Each path below is one point turned by a fixed rotation once a step. After each direction that follows a path, write how fast that rotation turns it, in deg/step (0 if it stays still).
Each turn is a multiple of 5 degrees from 10 to 175, or 0.

-1.551  3.295 -2.173 -3.138 -2.178  0.301  0.268  2.914  1.948 -0.130 -2.107  0.495  0.868  0.995  0.519  0.145  0.144  1.536 -0.640 -0.782 -2.397 -1.411 -1.691 -0.104  2.602  1.313  1.004 -0.528 -1.948 -6.194
 0.310  2.134 -1.173 -4.205 -1.369  2.540 -0.049  0.311  0.241 -0.727 -0.649  2.501  4.642  1.113 -1.643  1.350 -2.595  0.353 -2.325  0.054 -0.848 -0.444 -4.158  0.711  1.539  2.917  2.048  1.816  0.434 -1.428
-1.331  1.012 -3.289 -2.768 -2.329 -1.495 -1.020 -1.044  3.243 -1.656 -2.857  1.256  2.418 -0.545 -2.668 -0.921 -1.903  1.905  1.445 -1.907 -1.361  2.427 -2.338 -0.494  1.993 -0.434  2.412  1.329  0.538 -3.318
 0.143  0.085 -0.941 -3.766 -0.223  0.624 -1.883  2.346  1.492 -3.614 -1.576  0.419  0.269 -0.107 -0.230  2.736 -0.575 -0.836 -1.567 -1.346  0.481  1.088 -3.239 -2.036 -0.330  1.074  3.483  3.562  0.256 -4.610
-2.498  2.822  0.112 -2.686 -2.238 -0.705 -1.632  2.425  3.244 -2.227 -1.413  0.624  1.676  1.788 -0.894  0.363 -0.033  2.150 -0.984 -1.830 -1.158 -2.726 -0.799 -2.611  3.284  1.996  1.562 -0.522  0.903 -3.687
 0.123  1.213 -2.009 -5.494 -2.939 -1.149  1.085  1.295  0.629 -0.860 -0.501  1.852  3.139 -0.715 -0.505  0.968 -1.060 -1.906 -2.175 -0.450 -1.229 -0.987 -3.096  0.815  2.078  3.029 -0.819  2.397 -0.217 -3.289
-0.719  1.800 -0.882 -1.384 -3.336  1.285 -0.804  1.379  2.789 -1.015 -1.443  1.240  4.634  1.060 -2.382 -1.163 -1.079 -0.971  0.692 -1.098 -1.700  1.999 -3.516 -0.417  2.998 -1.709  2.992  0.970 -0.544 -3.013
-0.153  1.548 -3.274 -4.126  0.229  1.220 -0.473  1.349  0.753 -0.100 -2.492  0.197 -0.172 -0.156 -0.983  2.337 -1.843  1.860 -1.543 -0.706 -0.456  1.551 -2.602 -0.919  0.838  0.176  2.528  1.626 -1.300 -6.146
-1.042  2.695 -0.437 -2.902 -0.939  0.968 -1.508  0.737  3.057 -3.170 -1.357  2.151  2.495  1.822 -0.521  0.347 -0.454  2.898 -0.991 -0.521 -0.496 -1.277 -3.314 -0.982  0.416  3.353  3.925  0.809  2.190 -1.763
-0.681  0.520 -2.273 -5.294 -2.227 -3.094 -1.115  0.345  1.520 -2.851 -1.814  0.346  2.829 -1.214 -1.841  1.234 -2.234  0.545  0.027 -2.725 -1.096 -0.339 -0.699 -1.051  2.183  2.052 -0.696  2.736  0.312 -2.617
-1.154 -0.334  0.279 -1.820 -3.442  0.933 -0.641  2.225  2.689 -3.193 -1.360  1.868  1.725  0.538 -0.489 -0.182  0.454 -3.644 -0.572 -1.125 -0.778  0.275 -4.021 -0.787  1.997  0.277  2.304  1.917  0.433 -4.804
-1.435  3.264 -1.586 -3.237 -1.290 -0.225 -0.813  2.945  1.211  1.414 -0.684  0.207  1.987  0.794 -1.527  2.507 -0.875  1.021 -2.509 -1.128 -0.776 -0.039 -1.426 -2.013  4.052 -0.196  2.081  0.128 -1.770 -4.699
 0.501  2.828 -2.386 -4.292 -1.644  1.205  1.463  0.936  2.281 -0.712 -1.296  1.731  2.443  1.534 -0.415 -1.266 -0.859  1.546 -1.546  1.607 -1.114 -0.450 -4.655  0.693  0.033  2.553  1.427  0.980  1.446 -3.622
-0.262  2.033 -2.103 -3.555 -1.518 -0.118 -2.184  0.258  1.373 -2.713 -1.891  0.741  4.888 -0.275 -1.636  1.082 -2.461  1.714  1.559 -2.878 -2.046  1.453 -1.635  0.313  1.370  0.671  2.785  2.387 -1.355 -1.310
-1.435 -1.468 -1.184 -2.874 -1.600  1.515 -0.993  0.070  1.950 -3.301 -3.399  1.422 -0.794 -0.068 -1.866  0.695 -1.946 -0.421 -0.730 -1.381 -0.112  0.334 -2.832 -1.691  1.200  0.776  1.626  2.043  1.543 -5.890
-2.193  2.655 -0.384 -2.860 -1.671 -2.128 -1.979  2.372  2.589 -1.470  0.010  1.889  1.658  0.167 -0.071  2.959  1.214  0.367 -2.331 -1.912  0.100 -0.596 -1.933 -1.977  2.910  2.179  4.160  0.832 -0.016 -2.665
 0.404  1.997 -1.396 -5.069 -2.540 -1.266  1.092  2.383  2.428 -1.156 -0.782 -0.568  3.070  1.302 -1.871 -0.979 -1.561  0.007 -1.790  0.289 -0.940 -1.297 -2.725 -1.803  1.877  1.177 -1.649  1.644  1.591 -3.787
-0.467  2.215 -1.757 -2.620 -3.010  1.145 -0.432  2.122  1.448 -1.796 -1.621  1.584  4.011  0.055  0.543  0.021 -0.086 -1.171  1.247 -1.545 -2.897  0.808 -2.964  2.085  1.632  0.873  2.414  1.538 -2.840 -3.619
-0.957  0.645 -1.339 -2.866 -0.654  3.361 -1.074  0.032  0.655 -0.191 -2.583  1.260  1.858  0.979 -3.460  1.714 -3.838  1.212 -1.782 -1.013 -0.328  0.664 -2.759 -1.683  2.730 -0.265  2.122  1.158  0.150 -4.399
-1.488  2.367 -2.948 -3.248 -1.164 -1.912 -0.520 -0.070  3.478 -1.477 -1.740  2.784  0.148 -0.361  0.020  0.623  0.602  2.533 -0.926 -0.552 -0.157  1.037 -3.264 -0.307  0.580  2.575  4.292  0.845  1.276 -3.380
 0.688  1.239 -0.305 -4.893 -1.152 -1.244 -1.815  2.303  2.034 -4.019 -0.549 -0.860  3.870  0.961 -1.695  1.155 -1.785  0.483 -0.842 -1.844 -0.306 -0.325 -1.930 -2.724  0.660  1.222  0.879  3.486  1.437 -1.571
-2.043  0.496 -1.120 -2.606 -3.658 -0.222 -0.491  2.006  2.457 -3.045 -2.701  1.065  0.834 -0.060  0.192 -0.584  0.042 -1.123  0.821 -2.143 -2.398 -1.407 -1.568 -0.107  2.544  1.272  0.237  0.773 -0.978 -5.839
-0.962  1.551 -0.097 -3.239 -1.882  1.785 -0.589  1.836  0.219  0.389 -0.016  2.403  3.156  0.496 -1.654  3.032 -1.389 -1.866 -3.554 -0.771 -0.158 -0.183 -3.282 -0.795  3.682  1.245  2.505  1.309 -0.734 -3.192
-0.706  3.200 -3.331 -3.138 -2.232 -1.140  0.820  0.527  3.746  0.815 -1.702  0.919  2.265  0.964 -2.011 -1.732 -0.836  2.477 -0.705  0.440 -0.962  1.459 -3.438 -0.725  2.165 -0.081  1.799 -0.081  1.110 -3.868
 1.595  1.955 -2.119 -4.791 -0.108  0.873 -1.257  1.945  0.839 -3.058 -1.458 -0.090  3.245  0.057  0.016  1.561 -1.490  0.848  0.005 -1.028 -1.016  1.474 -3.327  0.229 -1.206  1.411  2.839  3.685 -1.035 -2.914
-2.449  0.479 -0.208 -2.081 -2.026  1.722 -2.282  0.351  2.457 -3.778 -3.385  1.110  1.306  1.255 -1.964  0.019 -2.220  2.114  0.892 -2.643 -1.515 -1.495 -1.166 -1.676  2.418  1.328  1.751  0.429  0.883 -4.153
-1.673  0.266 -1.636 -4.274 -2.093 -2.047 -0.559  0.444  1.138 -1.335 -0.761  2.985  0.585 -1.513 -0.630  3.175 -0.257 -1.432 -2.930 -1.597  0.201 -0.400 -2.566 -0.652  2.450  3.202  1.888  2.032  0.383 -3.648
-0.538  2.342 -0.266 -2.711 -3.062 -1.379 -0.396  2.650  4.027 -1.288  0.009  0.246  3.946  1.809 -2.176 -1.271  0.066 -0.856 -1.159 -0.382 -0.446  0.538 -3.291 -2.528  2.789 -0.660  1.729  1.007  1.720 -2.583
 0.644  2.495 -2.973 -4.519 -1.538  0.254  0.243  3.248  0.725 -0.642 -1.876 -0.773  1.947  0.055  0.484  0.905 -0.802  0.189 -0.141 -0.989 -2.348  0.423 -2.172  0.351  1.043  0.314  0.453  1.875 -2.924 -5.801
-1.051  1.938 -0.129 -2.107 -1.495  4.495 -1.107  0.482  1.228 -1.769 -1.957  2.541  3.368  1.961 -1.572  0.467 -2.309  1.352 -0.972 -0.610 -1.331 -1.077 -3.568  0.140  1.775  2.004  3.317  0.517  0.342 -2.807
-1.602  1.174 -3.801 -4.280 -1.249 -2.435 -0.865 -1.514  1.857 -0.514 -2.219  2.136  1.359 -1.557 -2.381  1.581 -2.304  2.332 -0.869 -1.885 -0.359  1.426 -1.765 -0.500  2.466  1.695  2.015  1.570  0.432 -2.981
 0.222  0.368 -0.336 -3.182 -1.662 -0.660 -1.316  1.945  3.484 -4.347 -0.957  0.685  1.807  0.709 -0.714  0.098  0.232 -1.415 -0.822 -0.669  0.363  1.132 -4.154 -2.170 -0.445  0.835  3.173  3.233  2.238 -3.102
-1.592  2.390 -0.802 -3.359 -1.952 -1.137 -1.817  3.693  1.979 -2.128 -1.645 -1.003  1.796  0.702 -0.400  1.616 -0.328  0.967 -0.171 -2.791 -1.823 -1.546  0.071 -2.241  3.161  0.608  0.680  0.727 -1.701 -4.939
-0.683  1.149 -0.591 -3.868 -2.767  2.116  1.220  1.343  0.941 -0.820 -1.095  2.737  2.187  0.945 -0.491  0.402 -1.034 -1.428 -2.734  0.369 -1.146 -2.231 -3.983  0.619  2.257  3.256  0.336  0.850  0.629 -4.233
Speeds:
 0.918 -0.313 -0.527  0.778 -1.034  0.092  0.791 -0.816 -0.056 -0.100 -0.370 -1.035  0.343  0.662 -0.949  1.048  1.281  0.106 -0.787 -0.828 -0.366 -0.245  0.376  0.361 -0.639  0.150  0.296 -0.261  0.271 -0.169
0
-0.044 -0.144  0.272 -0.350 -0.470  0.728  0.015 -0.385 -0.676 -0.828 -0.417  0.277  0.910  0.021  0.248 -0.281 -0.714  0.110  0.782 -0.482 -0.965 -1.314  0.508  1.083  0.044  1.176 -1.153  0.010 -0.393  0.526
90
 0.202  0.414  1.092  0.534  0.116  0.702 -0.760  0.472 -0.099 -0.518  0.865  0.491  1.292  0.422  0.327  0.657  0.497 -0.634 -0.176 -0.147  0.191  0.118 -0.504  0.119 -0.171  0.210  1.512  0.287 -0.172  1.392
155
